In the data rows, zero lies at 4.5, halfway between 4 and 5.
Some points, each followed by its number:
[5 4 5 2 1 5 4 5 6 5 5 4 4 3 4 5 3 3 3 3 5 5 4 4 5 5 5 5 3 1 5 4 5 7 5 3 6 6 3
 4 4 4 4 5 4 5 5 4 4 4 4 4 4 4 4 3 5 5 4 5 5 4 4 5] 0
[6 2 4 3 3 5 7 2 8 2 4 4 4 2 5 6 4 7 7 5 5 5 6 2 5 3 3 7 4 8 6 4 4 0 4 6 3 6 1
 1 6 4 2 4 6 6 7 5 2 6 2 6 5 6 3 3 6 4 4 3 7 3 3 1] 1
[6 4 5 6 3 8 2 2 6 1 5 4 4 4 8 6 3 4 7 3 6 7 3 4 5 3 2 6 5 4 5 0 3 5 3 2 6 7 1
 6 4 6 4 5 5 6 4 6 5 3 4 4 4 6 3 6 5 4 4 1 9 3 4 4] 2
[4 5 6 7 5 4 5 9 3 5 0 7 5 4 4 3 6 5 3 4 0 3 4 6 1 3 7 4 6 9 4 9 4 0 4 9 1 2 9
 3 9 9 6 5 7 7 7 5 4 8 7 8 7 5 4 4 6 7 1 2 0 8 7 7] 3
[9 3 6 8 3 3 4 4 7 5 4 4 0 5 3 9 2 7 3 9 9 9 5 5 2 0 0 2 3 0 3 0 7 8 5 3 9 2 1
 6 3 3 2 4 7 3 5 1 5 4 4 3 8 3 2 3 8 8 6 4 7 7 5 3] 4
[8 4 0 9 7 0 4 0 6 5 7 9 6 0 2 9 9 7 7 9 8 2 0 5 9 0 6 5 1 5 4 0 0 4 0 6 5 1 9
 0 0 7 0 3 2 5 2 3 8 3 5 8 4 9 5 8 5 0 8 6 9 0 0 6] 5
[4 6 5 6 4 6 3 5 4 4 4 5 5 7 4 4 5 4 4 3 4 4 6 5 4 5 6 5 4 4 5 5 4 5 4 4 5 5 5
 5 4 5 5 6 4 5 4 4 5 5 5 4 4 4 7 4 3 4 5 4 4 4 6 5] 6
[2 2 4 4 6 5 4 7 2 5 3 0 5 6 4 4 4 3 2 2 4 4 8 4 3 7 6 4 7 3 4 7 5 4 8 5 6 3 3
 6 6 4 8 5 2 6 2 2 4 5 7 5 5 2 5 4 4 8 4 9 1 7 8 5] 7
[8 4 6 5 3 6 3 4 6 4 5 3 3 5 7 6 3 6 6 3 3 7 6 1 7 4 0 1 4 3 8 4 8 7 7 3 5 5 3
 4 3 2 7 2 6 5 5 6 5 3 2 5 6 3 5 3 6 6 4 3 4 2 4 1] 8
[7 6 5 7 0 6 3 5 3 4 3 6 6 9 5 3 5 3 5 2 2 3 6 5 5 5 5 5 4 6 5 5 5 5 5 6 4 5 5
 5 5 4 5 6 4 7 4 4 5 5 6 4 4 3 6 4 4 5 4 5 4 6 4 5] 9
[2 5 6 4 4 5 5 5 3 7 5 4 7 5 3 3 3 4 6 4 4 4 3 5 6 7 7 5 3 3 6 6 5 6 4 4 4 4 7
 6 4 4 3 4 4 3 5 3 6 4 3 5 5 3 8 2 3 1 5 5 4 5 4 5] 10
[4 6 5 3 5 6 4 2 2 5 5 5 5 7 5 4 4 5 4 3 5 5 6 5 5 5 6 4 6 1 5 2 4 7 7 3 7 4 3
 5 2 4 5 3 3 5 2 5 6 3 6 4 2 1 9 5 3 6 6 6 3 7 5 6] 11
[4 6 4 2 5 3 6 3 3 4 5 5 3 3 4 3 3 4 6 4 5 3 6 8 3 3 6 7 4 7 4 5 7 4 5 6 3 6 7
 2 8 6 2 6 4 5 5 3 4 6 9 6 3 5 4 6 6 6 3 6 4 9 4 6] 12
[2 2 4 4 5 3 4 7 7 5 7 2 4 4 2 6 7 5 4 6 6 4 5 2 4 7 3 4 4 2 4 5 4 7 6 4 4 4 2
 4 3 0 4 5 2 1 1 6 4 7 5 3 5 6 3 3 3 2 5 7 5 1 6 4] 13
[5 4 5 2 4 4 3 7 7 4 6 5 3 2 6 7 5 4 4 4 5 3 2 5 4 4 2 4 5 3 4 4 3 6 4 4 5 5 1
 3 3 4 7 3 3 4 4 8 3 3 3 5 3 6 2 5 6 4 4 5 5 0 5 4] 14
[1 6 4 2 5 6 5 6 6 5 9 4 5 5 6 5 5 4 3 4 4 5 3 3 6 9 5 5 5 5 5 4 3 4 4 5 4 4 3
 5 4 4 6 5 3 2 4 6 3 4 4 4 5 5 6 4 4 3 3 5 4 2 5 4] 15
[5 4 5 5 5 3 5 5 5 5 5 4 4 5 4 4 4 5 5 6 3 4 4 4 5 6 5 3 4 5 4 6 6 5 4 5 4 4 5
 6 5 3 4 3 5 4 6 4 4 5 3 5 5 4 4 4 4 5 4 4 3 5 5 4] 16
[5 5 5 2 8 5 7 1 2 5 5 3 5 4 5 2 3 6 8 6 6 6 6 8 5 5 3 5 5 5 3 5 8 4 5 2 3 6 7
 5 8 7 2 6 5 4 6 3 6 3 5 4 5 3 7 5 4 4 6 4 5 8 4 5] 17
[4 5 4 6 3 4 3 3 5 4 5 5 6 4 4 5 5 5 4 4 6 5 5 5 5 4 4 3 4 3 6 4 2 4 4 4 6 4 3
 4 4 4 4 6 4 5 4 5 6 5 4 5 5 5 5 5 4 3 6 4 6 3 5 4] 18
[4 4 5 3 3 5 4 6 5 3 5 5 6 4 3 4 2 4 5 4 4 6 5 5 4 6 5 4 3 4 5 6 5 5 4 5 4 5 4
 4 5 4 3 6 5 5 5 4 3 5 6 4 4 5 2 3 4 2 4 4 6 3 4 4] 19
[5 5 5 4 5 5 5 5 5 4 4 7 5 5 3 4 4 3 5 6 3 4 3 5 5 5 6 3 4 5 4 6 5 3 2 5 3 4 4
 6 4 6 2 5 5 4 8 4 4 3 4 4 5 5 5 5 3 3 6 3 4 3 2 4] 20
[8 3 5 6 3 4 5 3 6 4 4 6 2 5 4 7 3 6 4 6 5 6 4 4 3 1 4 4 5 2 4 2 6 6 5 3 7 3 4
 5 5 4 4 4 5 4 5 5 5 3 4 4 5 3 3 4 5 6 5 4 8 5 3 4] 21
[6 6 5 1 5 4 5 6 8 4 7 4 2 4 6 8 7 3 2 6 6 4 1 3 6 6 1 4 6 3 3 3 4 6 6 3 5 4 1
 3 3 4 7 4 1 5 3 9 3 6 3 6 1 8 2 5 8 6 3 4 5 0 5 6] 22
[5 4 4 4 3 4 4 4 5 4 5 3 4 5 5 6 4 4 4 3 5 4 5 5 5 4 4 4 4 3 4 3 5 6 8 4 6 6 3
 4 3 4 6 5 4 5 3 4 5 5 6 4 4 4 4 4 6 6 3 5 5 5 5 5] 23
[3 4 5 5 6 5 4 5 4 5 4 4 6 5 4 3 5 5 5 4 3 6 5 4 5 6 5 4 4 4 6 6 3 4 6 5 4 4 6
 6 4 3 5 4 4 4 5 5 5 4 4 4 4 4 5 4 3 3 4 5 4 4 5 4] 24
[6 5 4 4 3 5 5 4 7 2 5 5 3 3 5 5 6 5 5 5 5 6 3 3 6 3 4 4 3 4 5 4 4 3 4 5 4 4 3
 3 3 6 5 4 5 3 6 6 2 4 1 3 6 5 3 5 6 4 5 3 6 1 5 3] 25
[4 5 5 7 6 3 4 5 3 5 4 5 4 4 4 5 5 5 3 5 4 4 4 5 4 4 5 4 5 6 5 4 4 3 5 5 4 3 5
 3 5 5 5 4 5 6 4 6 6 6 6 6 5 4 3 5 4 6 3 5 4 6 5 6] 26
[3 4 6 5 4 0 6 8 6 9 5 2 3 5 3 4 3 3 9 8 2 5 5 2 8 8 7 0 5 5 5 9 8 4 3 7 1 4 7
 8 6 1 5 3 6 1 9 3 7 3 0 7 6 2 3 2 3 4 6 3 0 5 2 4] 27
[4 5 5 3 5 5 6 3 4 4 5 6 4 5 4 3 4 3 5 4 4 5 4 5 5 6 6 3 5 5 4 5 4 3 2 5 3 5 6
 6 5 5 2 5 6 4 7 4 5 4 3 4 5 7 6 4 3 3 5 3 5 3 3 4] 28
[5 5 4 4 3 7 0 6 2 3 3 6 4 5 4 6 5 2 2 2 6 4 3 4 3 4 4 6 5 3 6 3 2 7 4 4 6 7 2
 3 4 6 6 5 3 6 3 7 4 5 4 4 3 6 3 4 5 5 5 4 6 1 5 7] 29
[3 5 4 6 4 5 5 4 4 5 4 5 6 6 4 4 5 4 4 3 4 4 6 5 5 5 6 4 5 5 5 5 5 4 5 5 5 5 6
 5 4 5 5 5 4 6 4 3 5 5 6 4 4 4 6 4 4 5 5 3 4 5 4 4] 30
[4 7 3 2 7 3 6 3 4 6 7 5 4 5 4 5 5 5 3 7 6 5 3 7 4 5 6 5 7 3 2 2 6 6 5 4 6 2 2
 5 3 3 5 4 2 2 3 3 5 2 6 4 3 4 7 6 4 5 8 5 6 6 4 5] 31
[3 4 4 4 6 6 6 5 3 3 3 4 5 5 6 3 6 5 5 4 3 5 5 5 0 5 5 6 6 9 5 8 5 3 5 5 1 6 5
 4 8 5 5 5 5 5 5 7 2 7 6 4 4 5 3 5 4 5 3 4 3 5 9 3] 32
[2 7 6 2 8 4 9 1 6 9 9 0 4 7 8 3 2 7 7 8 3 6 4 4 9 7 5 3 3 5 0 1 9 9 6 4 6 3 2
 7 2 1 1 3 0 0 6 2 6 0 3 2 4 0 9 7 1 5 5 6 1 9 0 3] 33
[6 5 8 2 7 4 5 6 4 5 7 2 2 4 6 2 2 3 6 4 3 2 3 5 6 7 3 4 5 4 3 5 8 4 4 5 5 6 3
 3 7 4 4 2 4 5 7 5 6 4 4 8 3 4 4 6 5 7 2 6 0 5 1 5] 34
New points follow, each followed by the numbers of its five nearest points above by angle, seen from the average point of the numbered points, nearest first.
[4 4 4 6 3 4 6 6 5 6 4 3 4 7 4 4 4 4 3 4 4 6 6 3 4 4 5 3 5 1 5 3 4 7 6 3 6 1 4
 5 2 3 6 3 5 2 3 6 4 4 3 3 6 2 6 3 4 5 5 8 4 4 7 5] 11 7 13 4 24
[7 4 2 6 5 2 3 4 8 4 5 6 4 5 5 6 7 4 6 4 4 2 4 4 4 3 4 4 4 8 5 6 4 5 3 6 3 6 4
 5 3 5 6 6 3 4 3 4 3 4 4 7 5 7 3 5 6 6 6 6 5 1 5 5] 5 14 25 22 1
[3 8 6 3 7 3 8 3 3 9 9 1 3 8 6 3 1 6 7 6 3 8 8 7 8 7 5 3 4 5 1 3 7 5 2 4 6 3 4
 7 3 0 3 3 3 0 7 2 6 0 2 3 5 4 9 4 0 5 6 5 3 8 1 3] 33 31 27 17 10
[4 5 5 7 2 4 3 6 3 5 2 4 6 4 4 5 6 2 4 3 3 3 4 4 4 6 6 4 5 4 6 8 2 4 5 5 4 4 6
 5 3 5 7 3 5 6 4 6 5 6 4 6 5 4 4 4 5 4 3 4 3 3 6 4] 3 24 6 9 26
[6 4 4 6 6 3 5 4 5 6 4 6 6 3 4 5 5 6 6 6 6 4 3 5 5 2 5 5 3 6 4 3 3 4 4 5 4 3 7
 2 3 5 4 5 4 3 5 4 5 4 4 5 5 6 5 5 4 3 6 4 7 2 3 4] 5 18 25 20 1
[6 4 6 7 3 6 4 7 3 3 1 4 4 4 3 5 4 5 4 4 4 5 5 4 3 4 4 4 4 5 6 6 5 4 6 5 5 5 6
 4 4 6 6 4 8 7 6 5 6 5 3 6 7 3 4 4 5 4 4 4 4 7 6 5] 3 26 9 32 6
[4 5 4 4 3 6 4 4 4 5 5 4 7 4 4 5 4 4 5 4 6 5 5 5 5 5 6 5 3 3 5 4 4 6 4 4 5 5 5
 4 4 5 4 5 4 4 4 4 4 4 5 3 3 5 6 4 4 2 6 4 6 4 5 4] 10 6 18 19 0
[4 2 5 4 3 4 5 8 5 5 4 3 5 4 2 4 2 4 5 6 3 5 5 5 5 6 5 3 4 2 5 8 7 4 5 4 5 6 5
 6 5 2 3 4 5 4 6 3 4 4 3 5 5 3 4 2 4 4 4 6 3 5 4 3] 27 16 10 19 24
[3 5 2 2 5 5 6 4 5 6 6 5 5 5 5 5 6 4 2 5 5 5 2 4 5 5 5 4 5 4 4 3 2 4 3 4 4 4 4
 3 3 5 6 3 3 4 4 5 3 2 4 4 5 5 5 5 4 2 5 6 6 2 5 6] 15 14 31 5 22
[3 5 5 6 4 6 4 5 4 5 5 3 6 5 5 4 6 4 6 2 4 5 5 4 5 5 4 6 5 8 6 4 4 2 4 7 3 6 6
 4 6 3 8 5 5 4 4 5 5 8 5 6 5 6 5 5 5 3 4 4 6 6 4 5] 32 3 30 9 26
[6 4 5 4 4 5 6 4 6 3 5 4 4 3 4 5 5 6 7 5 5 5 5 2 5 4 2 5 4 5 5 6 5 2 4 5 3 6 4
 4 5 5 3 4 6 3 5 5 3 5 3 5 5 6 2 5 6 3 2 3 6 4 4 2] 1 25 2 19 32
[5 5 3 7 5 1 5 4 5 6 5 6 6 4 3 7 6 7 3 7 6 3 3 3 5 2 5 6 4 5 4 3 3 5 3 5 4 3 6
 3 4 5 3 5 4 5 3 4 5 4 4 4 7 7 4 6 5 3 6 5 7 3 3 4] 5 18 26 21 25
[3 6 6 3 5 6 2 3 1 4 3 3 4 3 3 3 1 4 3 5 4 5 4 6 5 6 5 5 5 2 4 5 6 4 6 2 7 5 5
 6 9 4 6 3 6 7 5 5 8 4 5 6 3 2 4 7 6 5 4 5 5 8 5 5] 17 7 11 34 12
[3 6 3 2 3 6 3 3 4 5 6 4 8 5 4 5 5 3 4 3 6 5 4 5 5 6 6 5 3 2 5 5 4 5 3 4 5 5 5
 5 4 4 3 4 3 4 3 4 5 4 5 4 3 5 6 3 4 1 6 5 7 4 5 4] 10 18 6 19 0
[6 5 5 4 6 6 4 1 5 3 6 4 4 5 8 6 6 5 5 4 3 3 4 4 5 4 1 5 5 6 5 2 3 5 5 3 5 7 2
 4 5 4 5 4 4 5 2 6 5 5 4 5 3 6 3 7 6 6 3 6 5 4 5 5] 2 22 14 23 29
[3 4 5 7 4 3 8 8 3 4 1 7 5 2 4 2 5 4 3 4 3 4 4 5 1 3 5 6 7 9 3 8 4 0 5 8 1 2 9
 3 7 8 6 5 7 8 5 3 4 6 6 6 7 3 3 5 6 8 3 5 1 7 6 7] 3 26 32 12 30
[2 3 5 5 4 3 6 6 4 7 6 4 3 4 4 4 4 4 5 6 2 8 4 4 5 7 5 3 4 5 2 7 7 4 4 6 3 4 6
 5 4 1 5 4 5 4 7 3 5 5 2 5 5 4 4 4 4 5 6 4 2 5 3 4] 27 16 33 10 24
